In the rows, 128 means zero.
D: 3 groups of rows, each row roughly a mix of its group's hidden directions; some rows fit no group
D (148 x 14)
[[180 116  91  76 133 124  68 145 127 103 117 127 119 127]
 [121 128 110 177 115 132  94 135 173 123 141 177 167 164]
 [146 149 123  43 134 121 145 145 136 158 156  95 138 139]
 [147 186 155 104 145 107 134 132  97 117 122  95 165 175]
 [126  73 123 104  89 138 173 109  92 172 126 120 101 137]
 [111 116 114 134 142 184 174  82 102 170 130 119 112 154]
 [123 185 188  98 101 119 144 110 118 169 143 115 119 142]
 [100  83 104 133  71 173 123 157 106 144 106 147 147 117]
 [150 133 129 173 179 152  97 160 132  99 106 169 146 155]
 [ 97 133 106 111 102 170 162 142 118 192 166 139 147 139]
 [122  93  95 114 136 159 131 172 147  77 113 112 176 151]
 [142 182 153  89 143 104  98 132 144 125 109 118 116  66]
 [135 187 158 166 139  92 113 142 125 126  97 143  87  95]
 [118 149 118 153  89 102 152 129 129 113 119 117  70  66]
 [136 141 172 107  86 156 112 125 112 163 115 190 155 120]
 [109 117 154  78 111 135 194 143 109 103  94 109 155 128]
 [106  69 112 147 113 133 171 138 133  74 127 152 111 162]
 [166 194 149 140 133 111 119 130 181 132 124 166 149 111]
 [128 124 119  58 107 128 178 148  89 165 130 145 120 119]
 [119 113 106 178  98 175 109  92 131 170 148 161 117 110]
 [142 158 177 123 113  98 125 120 121 177 130  82  83 111]
 [118 147 191 160 143 126 178 129 118 105  81 129 108 111]
 [119  71 111 176  86 118 133  97 126  97 120 141 137 168]
 [149 153 139 123 125 166  72 110 115 186 126 151 166 116]
 [120  74 113 108 105  99 160 158 129  86 127 151  82 104]
 [157 136 109 113 136 118 157 112 133 198 161 107  80 139]
 [147 181 188  98 106 114 118 102 101 156 133 112 157 131]
 [140 110 101 139 122 126  43  95 119 121 144 110  94 139]
 [157 200 167 119 110 124 107 109 136 130 132 136 178 114]
 [100 126 147 111  92 109 175 103 109 153 143 147  93  74]
 [138 143 124 116 145 101 127 188 125  81  85 171 151 141]
 [116 113 136 145 127 167 142  68 138 166 170  89 108 110]
 [113 132 120  95  99 196 120 121  88 181 120 126 126 112]
 [131 112 135 147 167 136 174 113 162  71 141  81 110 133]
 [153 143 128 169 171 166  69 116 114 147 111 112 160 137]
 [106 169 141 117 133 114 120 152 121 146  89 170 101  65]
 [ 96 128 186 134 111  74 163 113 129 122 125  89  95 125]
 [126  75  84 132 155 149 132 159 138  93 105 164 162 150]
 [147 174 189  96  97 115 135 126 113 160 100 145 129  97]
 [144 109 109 187 173 156 132 148 171  91 112 149 139 128]
 [133 115 190  86 130 135 113  99  93 100 125 144 176 143]
 [102 129 129 183 119 180  93 104 129 171 146 161 119 127]
 [159 173 163 138 144  98  67 100 105 132 108 116 102 126]
 [142 171 121 142 204 102 102 125 153  93 138 127 141 119]
 [100  72  55 123 125 145 132  91 115 134 127 120 114 112]
 [167 131  86  90 149 169 126 134 115 120 125 168 115  75]
 [120 214 131 124 157 124 115 158 128 136 125 140 171 139]
 [140 182 162 120 126  96  78  98 113 164 146 105 104 130]
 [120 100 113 196 115 169 118 108 122 125 139 165 135 173]
 [164 164 131 112 193 122 123 170 129 120 103 118 167 151]
 [128 113  88 184 151  83 124 160 103 111 124 124  97 165]
 [126  87 106 118 119 212 125 114 112 141 142 153 149 110]
 [134 131 162 112  71  95 156 118 102 184 153 116 108 121]
 [ 94 153 144 169  76 124 151 122 105 161 113 176 108 122]
 [160 170 132  91 161  93 171 167 116 123 123 108 139 162]
 [ 87 110 127  97  93 125 211 132 117 131 119 143 127 115]
 [ 88 168 163 146 111 139 128 105 122 174 167  96  95 145]
 [168 173 184 127 127  93 121 153 102 156  92 132 116 122]
 [ 99  70  92 166 114 154 146 152 152  82 131 147 124 129]
 [129  90 134 113  61 112 170 141  89 148 120 109 101 110]
 [122 105 104 111 148 100 168 130 143 100 159  56 117 142]
 [162 144  96  80 164 123 100 180 137 148 151 119 159 141]
 [107  78  87 171 128 124 133 159 161 154 130 150  86 144]
 [174 170 130 140 180 105  70 113 138 147 135 122 114 137]
 [159 162 147 130 175 115  94  88 169 101 135 150 159 141]
 [167 131 128  81 159 132 160  95  80  84 109 116 121 132]
 [117 154 171  88 128 125 178  92 110 165 132  91 107 133]
 [127  65 123 124  95 137 191 104  94 140 130 126 122 154]
 [105 103 114 160 108 153  81 137 120  93 110 162 184 119]
 [159 129  71 115 140 117  80 107 147 148 165 149  89 146]
 [ 85 117 121 150  93 193 176 126 128 154 134 144 150 131]
 [146 183 172 109  80 147  91 126 129 149 152 150 142 110]
 [106 124 132 144  84 161 160 160 135 122 108 166 185 105]
 [121 138 172 163 118 127  98  68 102 155 128 103  88 112]
 [180 109 134 131 175 117 127 107 124 123 165  63 132 144]
 [131 123 135 169 164  88 101  83 146 114 150  78 101 120]
 [105 133 155 129  77 161 126 106 114 197 139 161 129 118]
 [ 73  65 161 144 109 133 128 124 136 136 112  86 121 155]
 [142 151 126 113 142 102 113 178 155  95 116 130 199 137]
 [134  97 131 156 142 120 144  84 121 138 135 139  46 109]
 [109 124  90 110 112 195 154 142 128 147 132 133 177 160]
 [149 135  93 103 135 137 110 101 151 103 145  72 183 151]
 [151 103 106 163 123 118  53 142 154 115 148 144 108  98]
 [155 153 111 117 174 124 108 153 153  87 126  96 180 155]
 [109 101 119 136 131 129 166  87 141 131 146  65  78 111]
 [116  67  80 162 142 150 115 123 127  77  99 125 132 126]
 [106 143 153 171 102 114  82  69 117 157 151 109 115 124]
 [ 61 170 139 153 113 102 155 150 111 110  90 116 131 109]
 [104 141 127 143 110 163  79 131 117 191 131 178 135 118]
 [129 144 128 115 100 145 184 151 178 146 151 173 107 100]
 [149 114 104 113 148 117 107 189 140  82 105 137 179 131]
 [131 152 143 100 129 111 147 105  65 132 121  88 105  75]
 [132 164 115 170 145 162  98 111 132 194 161 143 121 139]
 [ 87  82  86 168 134 153 149  95 140 105 143 125  90 119]
 [112  83  98 150 143 133 163 155 105 103  79 168 106 140]
 [107 137 126 155 143 161  75 111 155  97 128 181 160 106]
 [108  68  97 159 136 118 168 141 124  85 137 134  95 157]
 [140 147 136 119 152 162  94 112 161 180 159 137 147 180]
 [151 167 132  95 162  83  85 122 134 116 134  86 145 164]
 [ 88  89  80 180 106 134 130 130 144 132 117 147 100  88]
 [133 199 156 107 109 128 110 131 110 155 145 154 140  78]
 [149 131 152 146 130  58 145  93 122 111 146  81  96 122]
 [129 178 180 118  70 110 133 131 124 148 140 104  97 102]
 [101  83 135 140  90 123 152 158 162 132 120 116  71  94]
 [144 184 143 132 157 137  85 129 145 176 164  95 122 145]
 [150  97  58 176 165 124 105 112 149 111 138 125 117 129]
 [102 100 133  86  77 147 190 153 132 113 121 133 137 105]
 [147 125 112 125 126 118 121  90 109 186 167 133  95  72]
 [107  63  80 118 152 169 122 121 154  93 130 115 116 136]
 [106 113 111 150 124 148 125  75 138 163 152  76  84 108]
 [129 164 134  58 109 146 149 169 115 152 122 119 168 138]
 [136 116  96 171 178 154 111 131 147  68 130 144 151 148]
 [ 90 119 141 187 119  99 111 106 164 102 127  97  90 106]
 [114 154 125 117 154 150 114 189 143  75  92 122 140  97]
 [120  98  77 115 138 150 124 188 148  89 134 127 159 157]
 [121 145 124  96 120  91 141  94 126 144 147  80  93  70]
 [149 118 116 192 146 115 113 118 149 108 118 181  83 109]
 [138 111 102 111 144 135 149 137 135 113 159  89 189 183]
 [131 163 171 137  98  84 125  94 113 167 158  89 110 124]
 [133 117  90 126 196 161 107  79 118 159 141 123 132 143]
 [151 163 155 185 169 117 142 122 147 106  90 166 116 123]
 [140 163 135  71 128 120 136 176 137 121 119 115 192 139]
 [ 89  85 130 169  95 169 114 168 135 124 146 116 155 101]
 [134  77  88 184 158 137 106 118 161  89 133 132 123 135]
 [102  81 101 151 134 191 136 136 136 142 114 128 140 182]
 [ 77  99 105 126  75 177 147 135 128 133 144 121 168 139]
 [114  86 107 131 125 118 154  96 139 119 163  63  86 134]
 [179 159 158 133 143 157  87 122 118 153 124 140 184 148]
 [ 90 148 160 160  80 159 125 116 131 174 143 173 121 126]
 [160 179 132 101 170 159  89 110 107 133 137 103 159 153]
 [143 121 156 153  75  72 118 161 135 138 150  82 128 139]
 [119 159 130  75 132 151 177 109  85 161 115 151 111 105]
 [146 159 157  55 138  96 144 163 106 146 124 105 143 120]
 [148  98 105 142 179 132 145  95 145  69 135  90 112 114]
 [ 91 136 130 151 104 164 107  96 129 161 130 179 105  81]
 [137 143 163 135  92  69 148 151 143 118 139 105  87  87]
 [120 179 139 120 128 143 114  62  75 160 135 121 135 115]
 [168 158 130  75 150 119 107 140 147  94 109 100 180 129]
 [ 98  81 129 127 106 133 162 108 110 183 124  94 108 168]
 [102  76  93 150 128 174 119  82 152 108 160 126 109 124]
 [ 90  84 106 108  83 158 140 121 124 125  93 179 111 116]
 [ 71 115 130 147  77 136 172 115 120 162 137 152  93 116]
 [128  75  98 120 151 163 193 127 144 142 149 130  95 123]
 [ 77 129 126 128  95 182 116 123 115 153 114 179 143  94]
 [152 201 169 127 114  97  88 134 124 156 117 129 129 109]
 [136 152 144  61 126 154 180 134  88 144 106 117 113 139]
 [103 134 165 128  92  56 102 109 110  93 120 108 135 123]
 [151 181 169  95 147  95 150 121 104 117 129  78 122 148]]

which group is each row in? (one row of each group first)
[102  79 125 172 123 129 174 127 146 115 143 152  77 104]
(29)
[105  81  93 133 145 163 137 147 135  84  96 180 126 130]
(41)
[116 121  96 135 126 164 110 101  81  96 103 172 172 109]
(114)

[112 182 144 132 123 106 137  99 130 148 145 170 103  67]
(114)
[141 117  74 133 151 163 148 182 153 128 135 172 154 141]
(29)
[115 169 175 147 117  84 131 104 143 158 151 100 129 174]
(114)
[ 97 134 127  85  79 154 140 130 117 168 153 107 181 133]
(29)
[110 148 144 177 133  92 107 102 157 100 136  91  88  92]
(114)
[130  81 107 166 137 142 144  94 121 144 168  80 110 165]
(41)
[168 108 152  87 126 120  83 166 117 111  85 168 127 132]
(41)
[111 155 111 124 173 174  89 126 136 134 126 180 169 112]
(114)
[159 208 151 111  89 136 102 151 113 137 138 120 147 125]
(114)
[ 90 141 126  99  75 139 160 104 111 179 113 147 132  93]
(41)
[111 121 141 138 101  98 162  69 108 158 141 118  76 102]
(114)
